The rows below fall into families. The same turns and mirrors carry the whole set onto itself and the rows of a family onto each other. For each named row, which other rows are in its family? Write them in the order they are listed.
These 32 rows form 4 families of 8 rows each.
med: [ 15   6  -8  21  19   3  25 -42 -23 -13  -5   9 -17  -6   1  24  -3 -12
  17  12  26  -2   4 -12]
daro: [ 10  -7 -20  34  28  -5 -17 -12 -32   1  -5   2   5  -9 -45  22   3  -1
   9  -2  13 -36  25  37]
neri: [-14  46 -10  48  21 -33  -4   9 -33  10  11 -11 -24   2 -44  12 -13  21
 -11 -42   6 -39  12  37]
fodu: [  9  -8 -20  24  30  -8 -22 -13 -33  -8  -5  -2   5   0 -48  22   7   3
   1  -5  11 -22  30  21]
rimu: [ -9  18 -28  39  20 -34  -6  28 -33 -13  -4  -5 -36  -7 -16  18 -13 -10
  28   0  16 -13  14  -8]
nel: [ -4  19  -2  43  21 -35  31  -7 -12   0  15  -1  -2 -11 -47  42  -4  10
  29 -36  32   1  19   8]
dalav: [-14  18 -15  39  22 -43  -4  23 -26 -20  -5  -2 -39   5 -14  18  -4 -10
  18  11  18 -16  16  -4]
Teviv: [-10  47  -4  54  21 -32  -4   6 -42  -1  18 -11 -23   7 -42   7  -9  24
 -12 -29   6 -43  11  36]
puba: [-10  59   2  46  10 -21  44 -18 -23   4  12   2 -47  -2   6  13 -22   6
   7 -25  22 -19 -13   4]
Tino: [  9  -8 -26  31  24   5 -12 -15 -36 -13   1 -14   2  -7 -51  23   1  -3
  -2 -11  16 -29  33  15]
fud: [ 10   4 -17  23  24  -1  36 -34 -20  -1 -14  12 -18 -18   4  24  -1 -10
  15   4  21   0  12 -11]
kedo: [  0  16  -5  46  14 -26  31 -10 -12  -6  22  -5 -15  -9 -48  39   1   9
  31 -38  40  -4   8  22]
Gikin: [ 13  33  -3  31  19  14  25 -55 -29  17  11   0  -3  -8 -29  18 -12  19
 -10 -41  15 -25   2  30]
kizum: [  9  32  10  31  20   3  28 -61 -24   9   9   3  -5   4 -27  18  -3  18
 -20 -31  17 -28   4  33]
gumu: [ -5  10  -4  48  21 -27  27 -14 -15 -15  19  -1 -10 -13 -42  42  -8  15
  26 -42  37   5   6  14]
vab: [  9   5 -14  16  19   3  26 -39 -14  -2 -12  11 -18 -10   1  29  -7 -15
  19  -2  27   2   6 -10]
zonu: [  6  33  10  28  28   1  24 -68 -25  13   3  -3 -15   0 -35  18   1  14
 -17 -27  19 -27   7  26]
redun: [-11  48   1  51  19 -29   3  14 -39   3  16  -8 -25   2 -36   5  -3   8
 -20 -40  11 -37  18  38]
vut: [  1  10   3  43  25 -21  31  -8 -11 -10  21  -1 -20  -4 -42  31   3   8
  34 -47  37  -1   7  18]
mapu: [-11  59   8  39  15 -34  33 -18 -20  10   4  14 -43   4   9  14 -17  12
   9 -20  17 -13 -16  11]
mabuk: [ -9  47  -2  47  16 -28 -14   2 -35  -2  20 -12 -24  15 -47  10 -16  19
  -8 -35  11 -40   5  36]
Fefi: [-14  23 -17  39  10 -33  -3  30 -23 -15  -3  -3 -37  -5 -15  15 -17 -14
  17   2  16  -4  19  -7]
gubuf: [ -1  42 -22  27  15  -8 -10 -24 -44   7 -13   0 -22   2  -1   4 -19   1
 -26  16  -5 -39  10   6]
tidat: [ 10   3 -18  19  21  -1  19 -47 -18  -7 -10   7 -17  -5  -7  31 -13   1
  27   9  20  -5  -1 -13]
loma: [ -5  66   3  43  16 -26  40 -11 -17   3   7   8 -40   6   3  12 -15   7
   9 -24  16 -15 -15  -2]
kiv: [  5 -14 -20  26  25  -2 -18 -21 -39  -7   0  -9  -1  -9 -45  22  -1   2
  -2  -7  16 -28  32  28]
Renib: [ 12  28  -1  30  31   3  25 -62 -32  12   9   2  -4   3 -28  19   1  22
  -9 -32  17 -37  -1  31]
Gidu: [ -7  19 -29  41  11 -30  -2  35 -31 -16   2   3 -26  -3  -8  17 -18  -4
  24  -3  14 -15  11  -1]
sepak: [ -1  35 -14  24  25  -3  -9 -23 -44   2 -16   4 -27   7   6  -4 -17  -1
 -24   7  -8 -38   9   4]
fureb: [  4  41 -14  23  19  -2  -5 -19 -40   9 -14   1 -32  10  -1  -7  -8  -6
 -19  11  -6 -47  11  12]
nuzo: [ -9  59   1  37  12 -25  38 -21 -24  -4  11  -3 -47   5   3  13 -20  11
  -1 -28  19  -5  -8 -11]
Sakef: [  3  32 -16  27  20   7 -10 -25 -43  -5 -10   0 -40   7   5  -6 -13  -2
 -21   5   1 -42  -1  17]

Which other rows belong to the same family as Sakef? daro, nel, dalav, Gikin, redun, tidat, nuzo
Which other rows belong to the same family as fud? Tino, zonu, vut, mapu, mabuk, gubuf, Gidu
Which other rows belong to the same family as loma? rimu, Teviv, kedo, kizum, vab, kiv, sepak

The rows below fall into families. The same turns and mirrors carry the whole set onto itself and the rows of a family onto each other. For each named row, which other rows are in its family? Write them in the order they are listed.
These 32 rows form 4 families of 8 rows each.
lopo: [ 16 -45   6 -36  15 -24   0   9   7   4   1 -19   9]
lidam: [  8 -38  23   6  -3  16   4   5  16  20   2 -38  41]
pev: [ 16 -32  -7   8 -26   2 -10   7  19   6   9  10  10]
damip: [ -4  -8 -11  -2  27 -27  -2 -19 -11  -2  19  -1  -4]
Kapog: [ -2 -32  23  19   9 -27 -11   7  -8  40   4  -6   0]
ludo: [-26 -18  11  41  -2   5   0 -23   1  19  10  -8  10]
fon: [ -4 -21 -19 -12  10   9   6 -23  13 -20  13 -25  31]
linib: [-15 -12   3  41  -3   1  -1 -28   7  16  16  -2  26]
Zepi: [ -8 -20  14  11  35 -11  17 -20   2  19  -1 -45  25]
befu: [ 23 -34  -4 -36  16 -20   2   6  10   5   5 -21  19]
rur: [-17 -22  14  -2  40 -18   9 -24  -9  20   7 -38  24]
Zag: [-21 -19   7  38  -2  -6   8 -29  -2  20  23  -8  16]
Lamif: [-15 -10  -1  40  -2   9   1 -28   4  19  14  -9  25]
rekin: [ 17 -34  -2 -37  15  -9  -5  12  16   9  -5 -19  17]
Zelu: [ -7 -20 -14  -9   7  14  12 -28  24 -16  12  -6  25]
mife: [  2 -35  18  10   7 -28  -8  12 -10  48   7 -22   6]
Fuf: [ -8 -17 -18  -1  18 -31  -3 -22  -5   5  11  11  -7]
Sutuv: [  1 -32  25  19   5 -26  -5   5  -5  46   0  -4   3]
puga: [-10 -27  13   5  38 -11  21 -18  -2  21  -4 -42  25]
gav: [  8 -28  -7   0 -23  -3 -18   1  14   4  17  13   8]
ses: [ -6 -17 -15  -2  10  10   3 -28  30 -16  13 -20  29]
nerub: [  7 -38  20   5   2 -24  -2  11 -18  42   1  -7   4]
gal: [  5 -21 -17 -11   4  11   9 -26  17 -19   7 -22  33]
Fes: [ -9 -19  10  -8  34 -16  16 -31   5  20   3 -44  22]
zur: [-10  -5 -12   1  26 -27   3 -14  -7   1  13   1 -10]
neta: [  5 -16 -17  -4  24 -25   1 -16  -7  12  17   8 -13]
lote: [ 12 -35  -6  -2 -20  -5 -21   0  10   2  13  17  10]
nekoz: [ 10 -48  16   4 -11  12  -1  -3  19  24   0 -30  41]
leg: [ 20 -42   7 -33  20 -17  -1   8   2   3  -4 -26   9]
Nomes: [  7 -47  17  11 -10   9  -2   0  21  23  -9 -29  39]
vig: [  6 -36  -6  10 -22   5 -11  14   9   8  14  14  12]
Ponin: [ -7 -37  22   7 -10  10   4   1  21  17   0 -32  45]

Which other rows belong to the same family as befu? lidam, pev, ludo, rur, Fuf, ses, nerub
Which other rows belong to the same family as Lamif? lopo, fon, Sutuv, puga, gav, zur, nekoz
Which other rows belong to the same family as rekin? Zag, Zelu, mife, Fes, neta, vig, Ponin

The rows below fall into families. The same turns and mirrors carry the whole set onto itself and the rows of a family onto each other. For each named row, which other rows are in its family? Write them in the order they are listed.
These 16 rows form 4 families of 4 rows each.
R: [-13  14   4  21  18   1   2   9   4  28  10  -6 -15  -3]
C: [-14  -7   3 -17  38 -27 -20   1   4 -13   6   3  -9  -5]
W: [-16  15  27  11  14  -3  -9   6  -1  24  10  -6 -11  -1]
N: [ -9  13   3   5  22  10   2  -1  13  27  16 -10   6 -24]
S: [ 12 -22   1   3 -28  -5  15 -19  -5 -11  25  -6  17  11]
A: [-11  18  25  11  12  -9   0  21   0   3  20 -13 -17 -13]
L: [ 14  -7  10   0 -26   1  19 -12  -4 -34  14  -9  19  -4]
E: [ 18 -11 -18 -17 -22  -7 -22   5 -17 -12   0  -2  12  25]
M: [ -9  -5   6 -27  40 -17   1   4   3  -6   6  14  -4 -20]
U: [-12  -8  -5 -11  41  -1  -5  -6   5  -6  -3  18 -11 -26]
Y: [ 18 -24 -12 -23 -22  13 -11   7 -26 -14   5  -3  10   4]
K: [ 25 -17 -34 -10 -18  -4 -10  11  -3  -9  -6  -3   3  20]
F: [  5  -3   1  -7  38   3 -11  -7   2  11   7  32 -14 -11]
B: [ 14 -15   4  13 -28  13  11 -17   5 -32   1  -8   9  -7]
V: [ 16   0   4  18 -31   5  25  -3   6 -22  -9   2   1   1]
X: [ 10 -15 -28 -14 -12  -3 -10   0   1 -16 -29  -3  11  14]

Which other rows belong to the same family as Y? N, S, F
Which other rows belong to the same family as M? W, K, B
Which other rows belong to the same family as L? R, E, U

The rows below fall into families. The same turns and mirrors carry the whole set onto itself and the rows of a family onto each other. For each named row, which other rows are in its family? Write them in the order they are listed.
These 32 rows form 4 families of 8 rows each.
giki: [ -2  23   0 -29 -11  -1  61 -19   6 -14  -4 -14 -33   6   8  13]
baman: [-23 -19  -6 -18  18  26  45   1  20   5 -40 -15 -17   7  15  14]
Ruz: [-26 -27   5 -14  16  24  52   4  19  -2 -11 -28 -21   9  14   6]
poti: [-31 -20 -21   9  -6  14   6  28  16 -28 -28 -10   5  10  28  10]
vof: [-20 -23  -1 -13  16  29  40   6  22   6 -29 -20 -28   9  14  10]
Gituf: [-22   7 -20 -18   8   4  52 -11  26 -20  -5 -10  25  -9  28  30]
fek: [  7  34   1 -25  -4  -2  58 -12   8   0   5 -21 -21   7   9  14]
Gufi: [-23  23  -5  -7  25  -4  31   7   4 -39 -12 -18 -29  24  44   4]
tila: [ -2   7   0   3 -18   9  11  27  -2  -8 -19 -21 -42  26   8  -6]
rupit: [ -1   4   1 -13 -23  10  18  26  -9 -15 -21 -32 -32  25   2  -7]
mub: [-22  10 -21  -1  13   4  45  -9  33 -13  -2   1  16  -7  35  31]
vaz: [-32  22  -3   5  23   5  31  14  11 -37  -4 -11 -34  22  36  18]
femis: [-24   3 -17  13  12  18   2  35  19 -16 -18 -13  13  20  24  13]
tenab: [  1   1   5   0 -27  -2  12  20   0 -13 -18 -29 -38  23  17  -8]
Gupak: [-28 -11 -14  13  -3  18   4  33  16 -29 -11 -10  16  14  22  16]
Pap: [ -4  36 -21  -2 -32 -16  15   4   5 -33   3  -3  -6   4  27  17]
zep: [-24  12 -25 -15  17  16  51  -4  24 -15  -6  -1  21  -6  18  33]
veno: [-35  22 -11  -9  22   9  36   6   8 -40 -15  -8 -30  28  35  16]
lem: [  1  10  -3 -28 -22  -5  62 -19   5 -12  -6 -18 -29  -3  13  10]
legon: [  9  -8 -17 -20 -32   8  31   3  12   9 -20 -20  16  -6   1   6]
Nedes: [-30  22  -6   1  16   3  37   7  13 -29  -3  -4 -43  25  33  24]
dak: [  7  -8 -14 -16 -26  11  26  10  11   0 -20 -26  27  -8   4   0]
pon: [  0  -9 -14  -8 -35  17  32  10  19  11 -11 -13  12  -7  -7  20]
Dos: [  5  24  -6 -29  -7  -5  58 -16   7   1 -12 -21 -33   3  15   8]
pib: [  1  32 -14   3 -28 -13  18  16   4 -34  16 -15   1  10  22  10]
Dutag: [-26  17 -26 -17   6  14  48  -5  18 -26  -2  -5  21  -4  14  39]
gep: [ -3  37 -19  -2 -26 -16  24  11   1 -35   6 -10  11   8  22  14]
vop: [ 12  -8  -8  -6 -31   5  27  11  17  12  -9 -22  15 -11   1   9]
bipe: [-20 -22   0 -13  22  29  47  13  18   5 -26 -27 -11  13   9   7]
tarif: [  3  41 -25  -2 -26 -10  11  14   5 -25 -13  -2   4   8  23  17]
golok: [  2  -4   6   2 -16   0  15  21   5  -1 -21 -25 -38  21  22 -15]
tiseb: [-21  -9 -20  14   1  15   2  36  18 -14 -20 -16  17  11  29  11]

Which other rows belong to the same family as mub? Ruz, poti, fek, Gufi, rupit, pon, tarif
Which other rows belong to the same family as zep? giki, vof, vaz, tenab, legon, gep, tiseb
Which other rows belong to the same family as Gituf? tila, Gupak, Pap, veno, Dos, vop, bipe

